The rows of X fall into a few groups, which share some directions, and each row is roughly a mix of its group's hidden directions.
X, 128 rows:
[[-22   4  57  18 -31 -10 -11 -10  -5   7]
 [-33  48   6  16  19  29 -12  13   9  -6]
 [-51  24  -8   3   2  33   9  25  -9  17]
 [ 18   5  34  44 -10 -10  21  -1  26 -24]
 [-36  37 -23  -6   8  18  18  27 -21  17]
 [-41  25 -21 -17  -3  34  21  18  10  16]
 [ 42   4   6  18  -3 -27  36   0  33  12]
 [-17 -39 -31  -7 -19 -15  10  -7 -22  36]
 [ 14  -4  14 -14  10 -26  31 -25  44  22]
 [-55  10  18   2 -14  27  19   3  -7  23]
 [-26 -35 -34  -3  -3   7 -16  11 -43   4]
 [ 11  35  43   6 -15   9 -35 -19 -15  -2]
 [  9 -19  10  -6  -5 -29 -41  -4 -43  18]
 [ 34   7  22 -27  -8   9 -45 -27  -8   4]
 [-41  24 -13  13   2  32  25  29 -14   9]
 [-40  13 -39   0  23  21  17  19 -20  -3]
 [-48 -14 -35  -6  -3  15   8  -8 -10  33]
 [-17  52  -8  10  16  26  -5  33   7 -11]
 [ 29  22  -1  -4  35   2 -28  -4 -30 -32]
 [-24 -31 -20 -19 -16  27  -8 -17  -7  41]
 [-34  18  21 -20 -24  31 -13   9 -21  29]
 [-11  -6 -53  -5  32   7 -11  22 -26  -1]
 [ 13  50  -6  23   7  11   5  33 -10 -28]
 [-46 -17 -41  -9   2  17   5  -1  -8  29]
 [ 11 -45  -8 -22   2 -33 -27 -25  -8  10]
 [ 50 -21  19 -13 -19 -34   5  -9  17  -2]
 [-51  29 -12  18  15  10 -16  22 -11  18]
 [ 10   6  21 -23  -5  -6 -52 -11 -35  11]
 [-10  15 -27 -19  26  35  25  -1  38   4]
 [-19  35 -13 -37  11  44   1   0   3 -12]
 [  4  41  36  23 -29   7  22   5  20  -2]
 [-20 -11  33  34 -23  10  25  -8  34  10]
 [ 47 -25  -6  -1 -25 -24  32   5  11  -7]
 [ 34   1  -2   0 -50  33  10 -10  -5 -20]
 [-31  17 -22 -17  18  37 -32  15 -16 -10]
 [ 47  -6  20   3  -4 -32 -22 -19  19 -22]
 [ 18 -38 -43  -6  16   2  25  13   6  24]
 [  5  43  13  37   4   8  25  26  16 -18]
 [ 61  -5   9 -17   1 -31  -8  -5  -3 -15]
 [ 53  21  14  21   1 -10  10  -1  10 -35]
 [-30 -17 -24  10  27  16  19   1   3 -46]
 [-15 -27  -9 -13   6 -17 -49 -18 -32  -4]
 [ 54 -17  -7 -24   0 -39  -2  -3  -2  -1]
 [ 45  12   5   8  -8 -13  39  -5  36  -6]
 [ -5   3 -37 -40  22  38  10  -9  16  -6]
 [ 40  28 -22 -22  31   3  17  10   1 -25]
 [-49  -1 -37   0   9   6   4  25 -22  19]
 [-20 -26  13  29 -49 -17   6  11   4  22]
 [ 14 -42  19   4 -13 -34 -31 -25  -9   2]
 [  9 -45 -16 -19   0 -26 -20 -11 -36  13]
 [ 15  21 -47   0  32  12   5  26 -11 -21]
 [-32 -46  -8 -16  10  17 -12 -24  14  24]
 [-10 -14 -30  -7  19 -29 -25  30 -17  33]
 [-27 -37 -32 -24   4  -1   1 -17  -8  35]
 [-44  44  -3  22   4  22  -7  16   0  12]
 [ 18  20 -27  -8  12  28 -31  40   2 -19]
 [-39   0  27  15 -22  10  21  11  17  38]
 [ 40 -16  17 -14 -30 -12 -31 -14  -2  29]
 [ 48  12  -2  -5  28  -8   2  -5   1 -44]
 [-39 -24 -38 -15  16   1 -11   4 -16  30]
 [  2 -31 -41 -39   6  14   5 -15  -7  25]
 [ -1  26 -33  -3  16  17  45  27  15   9]
 [ 37 -47  -5  -4 -15 -27  22  -1  -9 -16]
 [ 23 -32  35  13 -22 -10 -29 -21  11 -20]
 [-42  22 -20  -1   4  26  23  26 -18  23]
 [  9 -47 -25 -31   3   1  -2 -23   6  30]
 [ 33  13 -38   6  22 -11 -21  24  -8 -30]
 [ 14  17  21  23  16  10  30 -19  29 -38]
 [-37  32   1 -10  17  30 -33 -14   4  20]
 [ 11  44  27  24  -8  22  28  14   0 -21]
 [ 27 -26   6  30  -9 -46  -2   6 -25 -13]
 [ 35 -22  37  -3 -24 -23  -6 -27   7 -20]
 [  5  -8 -12 -31  15 -13 -48 -13 -36   4]
 [ -6  32  -8  23   2  22  25  26   6 -43]
 [-53   2  16  14   5  33 -23 -18  -2 -11]
 [ 35 -38   0 -14   8 -44  -5 -15 -10  -9]
 [  6  -9  37   9 -34 -12  -6 -15  12  46]
 [-33  57   7   3   6  22  -3  19  -6  -8]
 [-52 -20  -8  -4  22  30  -3 -11   6 -25]
 [ 10 -46  20 -10 -25 -11  12 -37 -19   4]
 [ -8  43 -17  23  20  17  19  27  -4 -28]
 [ 27   4 -39 -32  36  -1  17   2   6 -22]
 [-11  28  23  -4  12  36  -3 -12  14 -46]
 [ 15 -29 -25 -30  16 -30 -30 -15 -22   6]
 [ -5 -52 -22 -15   1 -14 -27  -1  12  30]
 [-51  23  11 -16  11  39 -12  -2   7  -3]
 [ 24   6  19  -7  27  -1 -43 -24 -24 -25]
 [-47 -32 -31  -5  10  -1  20  -7  -6  22]
 [-12   4  34  10 -43  10  22   7  27  26]
 [ 37  29  47   2 -12 -13  -9 -20  14  -1]
 [-40  23  28  33  -7   0 -15  20  -3  26]
 [-40  21 -19  -1   9  34 -21  34  -7   8]
 [  6  13 -23  22  19   1  51  11  27 -19]
 [-33  -5  -4 -14  -7  24 -24  -2  -3  53]
 [ 20   0   9 -34  20  -5 -44 -25 -21 -18]
 [-31  15 -42   3  35  16  10  26 -10  -8]
 [-19  49   6  18 -18  15   4  27 -12  27]
 [ 25  39  36  22  -8 -10  21  -7   9 -27]
 [-11 -39 -28  -2 -10  17  17 -14  14  42]
 [  2  -1 -25  33   9 -18 -21  22 -48  -6]
 [ 39 -28  21 -29  -1  -9 -21 -34  -7  -9]
 [ 48 -42  -3 -18  -7 -14  14  -8   1 -22]
 [-17 -22 -24 -10 -18  26  -3  -7  -3  53]
 [-38 -16 -35 -24  13  18   9   7  -9  34]
 [  6  11  27   8 -14 -27 -40  -6 -35  25]
 [ 34  -7  41   0 -22 -23  -5 -34   2 -14]
 [ -1  42  41  26  -2  32   0   5   0 -14]
 [ -9 -27 -15  25   6 -18  36  32  -9 -30]
 [ 10  13 -25 -41  42  -6  16   0  -2 -27]
 [ 20 -57 -14 -17   3 -24  -4  -3 -25  -8]
 [ 41 -12  21 -15   8 -27   6 -21  18 -36]
 [ 17 -48 -34  -8   2 -22  25  19   0  -4]
 [-12  33  -9 -29  13  20 -29   9 -36  23]
 [ 34  -6   2   5 -46 -28  20  -6  -1  29]
 [-34 -53   5   8 -19 -12   8 -18  -9  17]
 [ -2 -25  37  30 -33 -34  -8 -13   6  -2]
 [ 31  -8  15  22 -19 -38 -20   9 -10  36]
 [-13 -50  -2 -14  -6  -5  27 -28   3  29]
 [-49   0   3  23 -14  27  11  30  -5  21]
 [-35  44 -15   2  21  25   1  28  -9  -8]
 [-29  31  -2  15 -12  32  34  26  15  10]
 [-21 -40 -47 -16   8  -5  11   8  -5  23]
 [ -9 -32  13  21  -8 -23 -42 -15 -30  11]
 [ 16 -45   3  -3 -30 -43 -14  -7  -3  10]
 [-54 -13 -29  13  19  16  17  16  -9  -8]
 [  6   1  14   7  36   5 -37 -28 -18 -35]
 [-12  20  -2 -23  -5  28  42   6  41   9]
 [-43  29 -19  -4  19  36  14  19  -5   3]]

Each list below has two rows that fit no group; the rest each fit one group, if only roughly. Name those rows in the order they come.
- z_11: [ 46  27  -9  -9  21  -4  -1  12 -18 -38]
- z_825: [ 46 -37 -15 -28   0 -24   0  -4  15   9]
- z_610: [-21 -28 -41 -37  -2  18  11  -7   0  24]
- z_201: [ 43  14  15  29   0 -30   5  -2  11 -34]
- z_753: [  7 -33 -21 -26 -37 -12   1   8 -22  32]
- z_208: [  6  24 -39 -26  30  27 -16  14  -6 -21]
- z_625: [ 22  50  33   7   5  16   4   2  24 -19]
- z_786: [ 38  -6  17  14 -19 -32  37   9  19 -10]
- z_406: [  5  36  41  21  -6   1  24 -15  30 -12]
- z_288: [ 10 -31 -34 -21  -2 -30  20   6  10  35]
 | z_610; z_753
- z_224: [ 21  15 -10  -8   4  17  35  24   8 -49]
- z_752: [ -4  45  43  33 -16  -6  -7  -4  -2   2]
- z_980: [-50  22  -7   2  17  41  -3  11  13   9]
- z_22: [ 35 -46   9   6  -2 -40  -1 -16   5  -4]
- z_846: [ 41 -30 -19 -38   5  -3 -10 -24 -16  -2]
- z_91: [-43 -10  40  38  -7  -1   5  -6  14 -10]
- z_869: [ -2 -35 -23 -27 -17 -11  40  11 -20  19]
- z_956: [ 28  38  20  10 -14  -1  18   9  44   8]
- z_135: [-49  23   9  -4   6  42 -20  -6  -9   3]
- z_586: [-18  56  33  21   7   5 -15   4   7   4]
- z_729: [ 19  20  55   1 -27  -3 -16 -13   6 -19]
- z_226: [-38  10 -38 -15   0  14  12  24  -7  35]
- z_541: [ 44  -2  26 -12  22  -4   1 -30  23 -26]
 | z_224; z_869
- z_890: [ -7  -6   9  14 -17  25  34  12  46  25]
- z_521: [  9  51 -14   7  27   9  -1  18   0 -36]
- z_735: [-38   4 -32 -19  -1  31  18  24  -1  24]
- z_236: [ 40  21  18  -4 -11  28   7  -6  25 -37]
- z_872: [ 13  21  46   9  -6  17 -20 -21 -14 -35]
- z_45: [-25  46  18  31  -2  18  21  10  17 -13]
- z_463: [ 45 -24   4 -27   1 -14 -30 -24  18  -4]
- z_390: [ 33 -10 -39  11  16 -30  12  19 -13 -27]
- z_377: [  3  32  20  11   3  29  28 -12  33 -31]
- z_809: [-46  -8 -27 -16  -8   0 -24   8 -23  31]
- z_974: [-45 -29  -7 -20  -1   9 -19   0  10  39]
 | z_890; z_735
